In the data rows, 128 means zero.
Here are some rows, each followed by its group. Rows of different groups can look alike.
[106 115 116 104 104  99  87  83  92  87  88  88  85  79  71  72  71  82
  83  72  82  73  79  71  92  76  81  87  73  91  82 109] d
[110 133 150 134 144 112 115 122 115 118 109 104 109 112 103 122 134 113
 124 109 114 130 115 124 113 108 113 111 100 115 115 119] d
[140 131 140 140 145 100 110 101 102 104  94  96  94 104 113 113 120 111
 120 117 118 104  90  90  86  88  92  89  85  92 106 122] e
[110 106  94 113 120  86  90  94  89  85  91  92  94  98  82  67  69  90
  89  80  91  95 107 103  92 100 107  98 102 100 106 101] f
[143 152 163 154 174 114 114 115 106 118  97  97 100 102 117 137 150 140
 131 130 123 118 117  97  90  81  96  99 123 117 117 133] e
[130 109  88  84  80 173 178 182 192 178 193 194 188 195 187 186 177 184
 164 173 167 154 171 184 189 188 181 183 167 171 153 125] g
[157 147 164 180 172 121 117 122 129 130 115 118 123 122 133 136 135 125
 136 139 154 148 148 144 120 129 144 143 135 138 135 149] f
[129 126 109 103  93 155 159 160 154 163 171 179 173 175 177 162 163 171
 146 169 162 159 168 187 192 188 191 180 169 173 160 146] h
[125 140 174 154 154 101 103  96  88  98  97  89  86  88 110 105 118 106
 116  89 103 102  83  76  79  72  68  63 100  91 115 120] e
[111 105 100 112 107  98  98  97 103 109 105 115 116 118 102  87  97 101
  96 121 104 130 111 111 121 128 113 115  94 107 104 108] i
[103  90  69  89  67 138 122 134 143 128 149 156 153 150 145 128 117 124
 114 132 121 135 135 156 162 170 154 159 140 136 124 114] h
[122 100  86  87  76 169 161 166 163 159 169 163 164 146 144 130 113 127
 136 136 125 130 133 146 179 169 167 163 155 151 131 123] g
[ 94  85  66  53  44 185 173 170 177 169 179 183 178 177 177 159 158 139
 132 146 138 132 142 141 179 176 170 169 161 135 135  96] g
[140 133 121 131 122 138 135 132 150 148 142 148 137 140 135 123 124 127
 126 135 145 130 146 137 152 152 161 162 157 155 161 145] j
[127 139 156 151 158 105 108 109 114 118 107  99 102 100  96 112 112 105
 126 104 120 107 103 107  92 100  92 104 104 101 114 120] d
[113 102 106 114 111 105 107 109 107 114 120 120 112 124 112  99  93  92
 101  89  97 112 133 138 141 140 130 138 121 120 119 102] j
[ 90  66  44  48  36 170 167 155 173 157 165 166 160 161 152 135 125 108
 107 104 112 100 117 126 165 162 146 153 132 129 107  93] g
[134 151 170 150 159 103 116 111 103 108  95  90  94  92 103 108 122 112
 111  94  75  92  72  63  69  58  64  52  98  97 109 127] k
[145 149 162 176 166 109 115 111 109 111 103  97 104 101 116 126 128 120
 117 124 118 117 107 107  91  94 101 103 123 107 124 133] e
[116 108  96  87  92 112 108 106 115 111 131 136 122 119 106  95  88  99
  99  99 120 122 138 150 147 146 140 148 142 135 124 123] h
[117 138 127 140 161 124 127 128 127 129 117 115 121 122 119 134 144 138
 143 142 140 142 132 129 126 135 132 127 124 124 125 131] f
[114 114 117 123 119 116 108 115 114 112 128 130 134 124 121 110 105 107
 106 132 132 131 139 145 148 159 140 147 139 128 134 131] j
[147 161 170 177 181 126 135 137 129 129 123 116 129 136 136 155 155 152
 167 147 150 149 144 157 133 128 130 146 134 140 133 147] d
[118 144 130 143 151 111 109 119 111 113 108 105 103 112 112 119 112 120
 129 130 127 123 113 108 108 115 105 112 102 100 114 129] d
[135 121 114 102 109 147 146 146 150 145 159 171 168 161 152 153 143 147
 145 173 154 162 164 190 180 177 184 189 181 179 154 146] h
[152 167 169 175 190 126 148 135 133 144 124 116 121 128 130 168 160 166
 171 140 148 146 135 133 116 127 120 125 125 121 132 148] e
[130 135 151 142 160 102 107 104  97  98  89  83  86  80 100 109 114 111
 114  85  98  79  72  58  58  54  61  55 110 100  95 119] k
[116 108  91  93  95 152 145 148 141 138 155 170 168 165 157 159 156 147
 135 172 160 159 177 172 184 179 179 179 160 165 159 144] h
[153 162 161 152 161 118 121 122 121 126 122 118 118 126 120 124 122 134
 136 111 112 128 135 145 131 136 132 141 131 144 158 161] f
[109 112  99 111 110 125 121 126 116 119 135 140 136 131 118 123 108 115
  95 118 120 131 130 131 144 148 155 148 128 139 123 122] h
[152 147 149 147 161 118 122 131 136 128 122 127 133 121 131 119 144 135
 147 140 147 156 148 152 138 135 142 140 149 140 141 144] f
[150 176 179 166 188 125 127 125 124 119 110 113 108 117 119 124 141 142
 154 154 145 145 134 133 130 129 118 121 130 133 134 139] d
[131 115 122 127 136 100 101  98 112 110 126 114 111 122 101 106  98 103
 114 115 110 106 135 127 130 131 126 129 125 128 143 135] i
[110  84  57  64  48 228 234 234 233 234 230 220 224 227 222 218 226 215
 201 208 197 189 184 176 202 198 204 176 174 159 146 118] g
[138 140 125 127 118 108 107 108 113 106 114 122 106 110 101  97  88 110
  99 105 110 113 110 118 128 129 138 137 111 129 125 140] i
[135 142 145 152 140 109 108 113 106 119 114 109 106 114 105 114 114 130
 135 122 138 132 136 138 124 127 118 122 135 131 128 129] f
[116 109 133 118 131  94 105 105 104 110 107  95 101  91  98  91 107  79
  97  92 106 103  95  96 102 102 104 110  82 104  94 103] f
[115  86  65  72  53 213 217 208 213 207 205 204 208 220 218 205 193 191
 172 197 179 173 177 184 200 198 188 189 170 165 142 124] g
[103 110 114 120 145 101 110 108 108 108 108  98 111  97  97  98 103 107
 112 103 108 101  96  98 108  95  94 100  91  77  98 100] f
[121  94  73  51  36 255 255 255 255 255 255 255 255 255 255 255 255 255
 255 255 255 245 243 220 229 217 224 207 198 172 155 134] g
[121 102  88  89  93 182 172 183 184 176 178 184 177 176 171 161 164 168
 145 157 152 151 155 159 183 181 184 177 157 162 146 148] g
[138 127 141 140 148 103 110 110 102 107 102  99 100 108 111 112  97 104
 104  92  95 102  93  87  87  89  99  85  83  86  97 124] d
[154 159 197 182 198 124 132 132 122 124 107 104 101  90 124 131 126 125
 147 110 134 121 110  89  85  96  84  73 119 118 125 143] k
[137 130 122 127 130 115 114 108 115 110 113 116 109 107 103 105  84  92
  95 109 106 110 112 110 129 129 116 117 109 124 122 119] i
[112 108  98  98 110 101 105 110 109 104 111 123 124 122 112  95  99  92
 106 121 128 118 120 114 125 120 126 123 103 115 115  93] i
[134 121 120 115 114 160 160 162 163 166 172 179 181 181 167 159 160 175
 170 177 172 171 172 194 191 190 187 183 198 176 174 150] h
[124  94  91  93  83 186 185 181 181 179 194 195 194 188 182 175 164 166
 156 154 162 146 160 171 191 188 174 186 173 157 152 130] g
[106  92  75  71  56 187 196 186 187 182 198 198 196 196 194 186 173 170
 153 173 169 145 164 170 189 189 180 179 164 161 147 124] g
[141 139 153 153 155 108 112 105 101 104  92  91  90  88 119 122 135 138
 119 120 110 101 100  93  89  81  82  80 108 106  99 123] k
[121 114 123 119 128 104 103 113 109 119 124 117 119 113  99  96 104 115
 103 106 100 109 129 126 134 131 129 126 123 132 126 126] i
[162 172 178 184 189 127 137 135 123 140 124 114 114 124 136 154 158 144
 160 140 142 132 122 124 111 108 109 103 136 142 131 158] e
[116 125 142 136 160 105 102 106  90 100  91  93  97  99  97 114 109 102
 103  96  99 105 103  92  85  79  89  91 101  96  97 119] e
[153 167 163 166 191 123 132 129 145 142 134 125 131 132 131 134 132 126
 152 144 138 139 140 143 127 137 128 131 137 136 147 156] f
[130 140 163 144 161 109 108 109 103  94  98  88  95  94 109 122 102 111
 124 109 110  98  89  96  85  81  85  81 108  94 102 127] e
[101  91  81  80  70 133 133 132 139 129 139 159 149 148 129 127 113 117
 109 137 123 129 132 133 162 147 148 154 117 116 128 105] h
[124 136 147 150 151 116 113 111 110 112 100 102 101 103 115 118 114 129
 129 121 130 116 119 105  97 109  95 109 106 107 110 120] d
[ 97 117 123 108 120  93  96  95  95  89  99  94  90  93  89  83  99  83
 103  95  93 103  95 102  90 100  88  89  81  84  79  98] d
[112 111 107 122 130  99 100 122 112 107 117 116 123 127 116 105 104 112
 113 114 114 114 126 133 131 121 117 128 109 121 122 113] i
[ 96  75  59  29  31 255 255 255 255 255 255 255 255 255 255 255 255 255
 255 255 255 249 240 229 220 217 208 199 176 148 137 120] g
[136 136 134 141 140 107 101 107 106 113 115 123 123 120  99 103  95 100
 102 123 124 107 123 140 135 129 130 141 118 139 140 133] i
[136 137 136 145 148 119 127 117 139 125 133 139 137 142 137 140 128 137
 132 152 160 159 159 161 146 149 155 151 139 155 147 146] i
[143 148 142 162 148 113 112 112 126 123 121 125 119 129 117 114 122 114
 106 127 120 132 138 134 136 138 139 138 128 143 147 125] i
[144 144 150 149 152 120 128 129 142 132 128 127 139 125 121 116 122 128
 137 135 131 149 153 141 141 134 146 138 134 132 141 129] i
[157 172 175 175 175 118 116 113 107 113 107 105  98 114 112 126 134 110
 125 119 112 119 104 114 101  99 104 104 128 132 137 159] e
[156 160 119 118 108 180 178 184 182 184 186 183 192 181 177 177 168 184
 167 194 155 175 189 199 202 200 201 206 185 192 175 163] g
[150 162 189 165 180 121 121 127 111 115  98  94  95 106 116 154 144 141
 143 112 108 108 100  86  79  77  80  80 132 131 134 147] k
[119 114  92  79  73 153 140 153 151 145 170 165 174 170 150 140 148 151
 115 135 132 137 168 162 179 177 168 185 172 150 154 128] g
[141 142 131 144 159 116 108 109 103 113 108 105 111 107 113 109 109 112
 114 112 107 116 116 109 106 106 111 114 112 119 115 121] d
[100 119 112 124 115  91  88  85  85  86  86  91  89  90  80  84  88  86
  84  76  86  83 102  86  96 105  95  90  93  94  91  99] f
[164 160 166 165 153 112 117 107 112 115 114 108 108 111 108 118 119 108
 120 109 118 131 118 128 113 117 114 118 107 121 128 146] d
[107  98 102  93  90 116 108 121 111 112 124 140 121 124 117 110 101 107
 112 110 128 130 140 139 145 144 143 154 130 122 123 126] h
[111 100  91  82  77 113 114 117 115 108 132 137 134 136 125 105  97 107
  93 118 100 107 119 138 155 151 155 158 123 135 118 107] h
[136 131 149 150 160 114 113 105 110 117 110 106 105 103 111 115 122 125
 119 113 124 130 116 121 108 105 116 101 105 103 118 110] d
[ 97 114 132 132 133  97 100  91  91  90  93  94  84  83  88  86  89  99
 103  94 101 109  98  91  99 103 107  99  94  94 100 104] d
[133 143 146 156 167 114 114 123 114 108 104  97 102 103 107 117 124 124
 113 110 103 104  99  84  84  81  81  74  84  98  95 120] e
[144 140 143 144 151 116 117 123 123 117 119 127 131 144 126 123 114 124
 123 139 131 126 145 149 142 148 136 151 130 147 138 137] i
[132 141 150 158 160 113 109 109 111 120 112 103 107 110 107 108 120 120
 131 122 110 128 128 111 115 114 117 119 115 122 129 144] d
[116 124 129 142 155 106 116 110 107 111 104  97 105 108 109 122 135 120
 120 113 108 127  98  95  90 102 109  95 103 110 117 114] d
[116 112  96  90  80 139 144 136 138 131 147 151 153 141 130 109 114 128
 120 118 127 124 144 148 169 156 158 156 150 148 152 120] h
[129 142 129 137 153 117 117 118 124 116 111 116 116 115 103 116 107 122
 122 109 116 108 119 109 114 112 130 123 110 115 126 111] f
[108 118 123 138 138  96 105  95  92  92  86  83  89  89  85  89  94  93
 111  77  95  95  80  81  79  84  92  82  87  86 103 105] d
[100  99  82  82  86 117 104 105 117 108 122 131 128 120 117  93  84 107
  88  82  97  91 107 113 147 138 137 142 123 122 109 100] h
[110  95  86  70  52 255 252 254 247 242 239 234 239 241 255 253 230 237
 222 232 212 206 211 200 216 212 216 207 192 183 169 141] g
[144 146 152 152 148 107 108 101 107 106 106  98 100 102 106 102 100  97
 115 108 113 109  99 113 108 110  99 110 103 108 114 130] d
[138 150 136 157 154 138 135 150 156 162 157 150 152 160 152 159 152 155
 159 159 161 169 176 164 162 163 171 169 162 151 164 155] j
[118 104 101 106 106 167 160 158 156 157 158 166 163 163 154 149 155 147
 150 169 167 162 166 173 181 170 191 175 173 179 149 142] h
[105 103  94  87  73 124 112 125 127 124 143 152 150 144 138 127 120 122
 110 124 130 137 140 149 163 167 159 172 142 148 137 121] h
[123 116  89 114 100 113 100  97 107 105 115 119 117 116 102  91  85  99
  95 116 117 129 123 132 131 136 129 137 115 127 133 124] j
[141 144 136 140 149 108 110 117 113 116 110 110 105 113 111 121 128 128
 125 119 119 124 112 111 108 107 119 112 100 111 115 112] f
[100  77  59  40  27 255 255 255 255 255 255 255 255 255 255 255 255 255
 255 255 247 226 225 207 215 212 217 192 186 172 135 126] g
Which 4 groups are nearest to each row below, nearest first, going by the average distance to the group's rows?
[130 117  96 103  83 139 146 136 140 139 163 166 167 164 158 144 132 139
 127 165 161 135 168 178 169 173 171 180 163 163 155 140] h j i g
[161 167 162 164 175 133 134 144 138 142 141 152 147 149 146 141 142 152
 156 158 159 169 164 151 148 150 150 165 143 156 150 162] j i f h
Which 4 groups are nearest to each row below, nearest first, going by the distance to the centre of the group?
[123 133 124 146 142 112 113 110 115 109 110 111 115 114 110 113 114 119
 131 143 136 131 122 121 114 116 121 131 111 129 125 119] f i d j
[132 131 138 145 130 113 108 105 110 110 110 116 120 111 114 109 128 104
 123 127 137 137 132 133 123 130 133 131 130 122 125 121] i f j d
Which 5 groups are nearest to each row below, nearest first, going by the distance to the group's nearest row?
[119 100 128 134 128 105 105  95 100 100 105 109 105 101  95  86  84  94
 103 106 103 115  99 122 107 113 121 121 117 110 107 123] i f d j e
[142 144 155 149 150 104 107 102 107 112 106 102 101 105 106  99 111 107
 127 106 117 126 100 110  96  99 104  96  99 108 125 143] d e f k i
[122 113 110 125 119 101 103 104 104  95 104 112 114 110 103  92  83  87
  87  88 110  98 122 125 139 132 131 127 129 133 122 114] j i h f d
Which 4 groups are nearest to each row below, nearest first, going by the distance to the group's nearest row?
[141 152 152 159 158 107 112 104  98 100  94  89 101  94 108 101 116 119
 134 105  91 111  91  91  93  87  81  80  94 112 118 119] e k d f
[132 142 147 144 146 114 104 106 113 119 121 122 123 114 111 108 105 106
 118 138 127 139 131 149 137 135 127 132 124 132 131 144] i f d j
Which 5 groups are nearest to each row below, nearest first, going by the distance to the centre of the group?
[121 110 112 120 122 107 108 103 108  99 109 121 110 122 100  96  99  97
  94 108 125 121 130 126 124 127 136 141 130 120 125 122] i f j d e
[114 109 115 105 106  97  92 100  90 103  99 100  98  91  77  76  72  71
  82  68  87  93 100 117 104 113 108 123 102 103  95  95] d f i e k
Which 5 groups are nearest to each row below, nearest first, going by the average distance to the group's rows?
[155 172 162 172 197 124 147 144 139 144 130 122 128 127 144 163 162 152
 153 157 152 156 140 145 117 114 110 122 127 130 127 147] e f i d j
[138 131 153 147 154 111 113 113 116 129 116 110 113 106 114 111 109 124
 121 120 122 129 120 115 110 121 116 110 108 110 131 134] d i f e k
[153 154 151 145 157 117 127 124 130 127 129 121 117 121 117 119 133 135
 147 140 136 132 147 142 129 131 126 138 125 126 136 150] i f j d e
[112 124 106 120 129 116 122 123 130 131 122 128 131 118 113 116 117 141
 110 130 124 124 135 131 135 148 148 150 133 129 129 118] i j f h d
[141 133 124 104 118 142 139 138 146 145 152 158 164 155 147 151 136 131
 126 153 140 145 157 171 167 168 179 181 175 159 158 149] h j i f g
[122 103  94  94  79 143 134 141 153 139 155 159 159 154 139 133 133 132
 133 148 149 153 168 171 164 160 160 164 151 147 124 123] h j i f g
[132 144 154 140 155 103 113 108  99 110 102 100  95  98 110 117 124 103
 124 114 124 117 107  95 103 100  99  96 113 104 105 115] d e k f i
[ 95 101  76 106  99  93  88  98  97  93 107 113 109 107  86  87  83  86
  90  96 110 117 130 117 125 124 126 124  95 114 100 104] i d f j e
[131 121 107 100 103 168 172 161 173 168 174 171 169 166 157 152 149 151
 147 167 152 167 161 170 181 180 191 187 165 166 153 143] h j g i f
